In the rows, 128 means zero.
Named moves, each a turn or a mirror, and the order they were made in; the first pair answered:
E (before -> after):
[ 97 175 147 127 148 172 149 120 102 120 156 182 118 168 145  92 144  89
 142  99 114 129 109]  ->  [101 181 150 129 142 166 145 116 107 119 152 175 122 166 149  92 156  89
 142 102 115 136 103]
[120  73  92 113 147 115 145 115 127 135 162 140 151 149 147 142  72 178
 122 132 154 145 142]  ->  [128  90 101 128 128  98 122 100 147 128 159  98 161 153 164 139 123 175
 146 121 152 174 105]
[122 118 129 121 166 133 165 141 129 124 131 165 136 138 108  97  96 139
  89 132 129  94 161]  ->  [132 145 139 145 136  99 127 121 163 113 135  97 148 142 139  91 174 137
 115 114 126 136 101]
[149 100 113  88 112  75 113  60 134 114 189  29 159 140 142 113 136 197
 172 154 133 165  85]  ->  [127  65 101  54 141 110 161  91  98 125 187 111 140 139 104 122  29 202
 136 173 131 106 153]
R (before -> after):
[133 137 113 123 124 111 115 153 135 166  81 151 120 109 162 120 134 101
 144 156 119 126 146]  ->  [127 137 111 126 110 109 120 147 136 168  87 147 120  96 157 106 127 123
 135 164 117 125 149]
[177 134 131 121 189  91 147 120 153 108 138 145  82 133 167 154 197 115
 178 119  98 154  88]  ->  [156 133 129 143 155  85 175  94 151 134 171 107  85  74 157 128 170 186
 141 143  78 139 107]
[135  88 117 157  89 111 111 143 140 107 127 149 107 131 108 169 101 124
 126 128 146  92 118]  ->  [139  88 109 160  93 115 110 142 142 107 129 150 109 131 106 168 101 127
 124 130 147  91 118]
T (before -> after):
[121 118 105 120 153 134 137 144 110 134 131 146 153 140 110 139  95 153
 112 122 121 120 120]  ->  [132 130 109 118 140 120 122 162 125 136 101 144 151 143 109 151 109 134
 119 125 126 116 109]
[152 106 140 134 167 104 100  93 152 123 108 127 116 119 120 146  94 121
 136 147 118  99 140]  ->  [146  97 140 130 180 114 119  80 134 121 132 126 115 121 123 133  85 132
 130 140 115 103 145]
[129 121  93 121 125 158 149 120 161  88 121 139 121 133 122 114  92 122
 122 147 117 109 132]  ->  [131 118  95 118 114 146 140 126 163  86 105 133 115 136 124 131  96 118
 120 151 118 109 131]
K (before -> after):
[113 121 128 141 175 130 103 124 144 116 180  98 138  96 137 130 160 144
 126 117 119 154  91]  ->  [119 112 129 139 148 108  92 130 154 125 159  80 136  79 131 135 146 159
 122 134 120 133  93]
[128  93 111 164  82 143 126 124 128 141 143  81 133 138 102 166 159 142
 149 113 127 156  87]  ->  [124 108 109 179  62 138 137 134 141 157 115  89 120 124  92 169 146 144
 133 131 122 136  96]
[134 166 137 142  99 105 105 140 144 142  83 125 114 109 114 120 126 111
 120 154 128 106 133]  ->  [128 188 136 151 125 133 118 139 135 141 100 156 106 124 123 104 139  90
 119 141 125 115 137]
[114 136 108 119  75  99 146 150 112 127 122  67 139 140 124 134 124 147
 104 138 119  99 113]  ->  [ 97 159 116 137  80 114 163 159 109 137 108 102 125 134 124 126 117 135
  92 142 112  88 125]
Now pairs of rows:
Between the rows of a pair lie 2 to 3 moves.
[116 152 113 121 101  93  75 162 184 154  66 136 129 139 157 161 168 117
 174 139  83 127 119]  ->  [ 82 160 116 168  88 117 126 130 163 171 115 135 126  84 157 114 152 179
 127 150  57 119 147] | K, K, R
[149 121 119 130  44  58  89 135 175 146  79  57 132  94 120 147 133 177
 133 164 137  89  97]  ->  [140 167 129 134  69  84  94 181 184 158  24 146 101 126 118 158 139 102
 137 164 135  73 111] | R, K
[152 109 141 125 107 128 131 164 139 159  81 167 111 123 113 127 124 106
 105 104 129  99 128]  ->  [133 116 150 162  92 124 144 126 132 166 126 117 120  96 127  96 155 151
  91  99 109 124 125] | K, E, R
[146 128 100  80 131 110  96 163 141 102 107 107 151 156 124 164 112  99
 177 113 132 134  87]  ->  [ 90 165 122 148 125 148 179 148 123 139 134 158 121  97 116 104  84 140
 105 137  86 112 142] | R, K, K
[146 116 131 108 141 134 155 136 122  98 157  99 142 195 147 146 165 139
 141  89 126 162 128]  ->  [142 106 131 129  92 107 165 124 129 125 155  64 142 142 126 139 137 199
 104 124 117 131 137] | R, K
[113 115 135 131 146 145 157 135 117 141 140 153 117 122 119 117 111 141
 103 134 115 107 147]  ->  [140 130 136 130 132 115 112 133 145 126 119 106 129 146 144 129 170 119
 142 117 127 140 104] | R, E, K
[131 122 119 106 104  92  93 168 155 134  67 141 132 137  99 177 113  88
 145 152 154  88 126]  ->  [117 151 130 131 107 104 109 168 157 141  57 169 121 132 102 163 128  67
 139 144 151  86 125] | E, K
[126 121 118 129 147 153 136 149 115 124 132 203 135 136 114 129 105  84
 125 137 130 110 154]  ->  [121  83 108 118 159 145 135 111  99 103 190 145 159 138 126 121 117 120
 130 123 133 146 139] | R, K, K
[131 115 126 121 148 147 151 137 106 123 139 155 119 129 108 124  80 126
 115 128 130 114 151]  ->  [130 141 135 132 133 143 143 154 123 138 114 166 108 128 111 121  96 112
 119 128 126 105 143] | T, R, K
[170  66  73  56 183 107 105 108 147  70 134 116 171 182 136 143 130 122
 152 139 160 165 113]  ->  [154  88  79  76 126  86 122 154 166 125  57 151 134 124  98 148  64 143
 110 202 145  78 154] | E, K, K
[121 131 107 144 112 142 131 125 148 114 172 100 153 134 152 116 145 138
 141 112 119 146 117]  ->  [118 109 100 125 131 150 151 130 128 114 178 129 150 129 132 126  99 142
 129 120 118 130 142] | E, K
[144 111 109 127 100 104 104 156 141 122 106 129 154 125 110 130  59 152
 110 197 107 114 131]  ->  [140 159 129 150 107 116  99 176 155 123  75 163 145 150 128 123 106  99
 120 185 100 126 110] | E, K, R
[152 121 123 106 123 106 104 124 140 102 122  95 136 152 129 144 144 119
 143 120 148 147 112]  ->  [133 134 128 121 119 123 134 155 129 131  99 157 109 127 110 143  99 120
 108 146 136 105 147] | K, E, K
[139 102 113 114 125 108 112 134 125 119 150  91 133 126 117 130 119 136
 132 130 133 128 118]  ->  [127 143 134 145 106 115 120 140 143 134 119 103 117 115 120 114 144 131
 121 132 119 124 106] | K, K, E
[148 106 103  88 166 111  80 136 139 109 107 117 138 156 120 144 125 108
 161  98 151 130 104]  ->  [138 140 118 118 119  87  77 151 165 135  62 119 120 125 112 135 122 113
 142 130 145  98 109] | K, K, E
[121  60 100  69 169 150 136 141  99 128 149 163 123 160 104 144  65 133
 131 127 142 133 147]  ->  [109  56 105  93 142 140 154 116 102 142 172 129 126 123 104 124  56 183
 113 141 132 124 149] | E, R, E
[131 137 123 114 144 129  97 128 131  94 123 126 127 165 124 141 152  86
 155 112 129 155 108]  ->  [139 135 118 115 100 101  83 143 153 114  91 107 118 141 110 148 130 113
 143 149 129 119 113] | K, K
[134 123 134 120 124 123 109 121 136 122 141  89 134 130 145 123 151 127
 140 115 132 149 107]  ->  [120 134 137 132 102 124 127 140 138 151 108 130 111  98 120 126 115 130
 116 147 131 108 132] | K, K, E
[145 198 129 154 170 139  82  87 159  96 113 122 184 172 149 138 170 127
 127  86 134 137  89]  ->  [125 164 115 145 181 168 148  91 113 120 136 175 162 131 108 130  60 173
  76 115 126  77 163] | E, R
[140 161 143 143 163 136 112 117 127 123 143 140 129 157 151  91 186  95
 163 112 126 173 103]  ->  [159 115 129 126 101  83  91 105 144 137 138  65 138 115 126 113 149 164
 153 147 131 144  96] | K, T, K
[127 117 130 147 139 137 143  84 141 120 168 113 163 104 101  95 156 149
 122  88 110 160 122]  ->  [140  78 112  96 155 133 133 121 131 116 139 155 155 122  67 130  86 136
 121 102 129 118 148] | R, K, E
[149  69 113 118 153 116 136 104 103 128 179  89 141 104 115 110  65 174
 111 156 141 133 178]  ->  [185  92 122 117 118  69  68 134 154 114 104  56 140 133 130 141 117 130
 149 157 157 136 119] | E, R, K
[148  78 118 100  73  92 119 114 147 134 127  74 144  94 109 150  70 165
 126 174 135  91 138]  ->  [173  90 124  71 103  96  80 138 160 107  95 103 146 155 121 184 115  94
 167 140 149 123 105] | E, R
[149 109 115 102 160 131 129 127  88  95 145 160 143 129  93 135 109 116
 149 110 135 125 141]  ->  [166 106 112  93 136 107 113 136 108  95 123 131 144 133  93 149 111 124
 154 124 140 112 127] | K, T
[113 132 127 160 116 129 120 130 126 134 136  80 120 118 125 114 136 175
 112 136 129 156 138]  ->  [112 129 124 151 137 155 145 136 112 135 146 119 110 123 111 120 109 169
  99 136 131 137 165] | E, K
[114 112 126 132 159 170 171 103  98 120 178 147 139 122 133 104 105 143
 111 114 117 138 159]  ->  [133 134 131 134 157 156 131 102 125  99 161 129 145 153 156 116 170 106
 147  89 127 174 116] | R, E
[156 133 140 100 139 123 107 113 136 122 151 152 133 185 133  99 141  93
 146 103 139 136 126]  ->  [145 106 129 102 108 103 116  91 133 137 176 108 137 137 115  98 103 155
 121 132 137 114 135] | E, K, R
[105 114 117 130 109 142 160 111  95 126 149 139 131 101 114 110 107 175
 112 129 121 120 159]  ->  [121 117 119  97 148 157 145 147  90 107 123 189 130 152 119 139 115 109
 137 106 136 129 152] | E, R, E
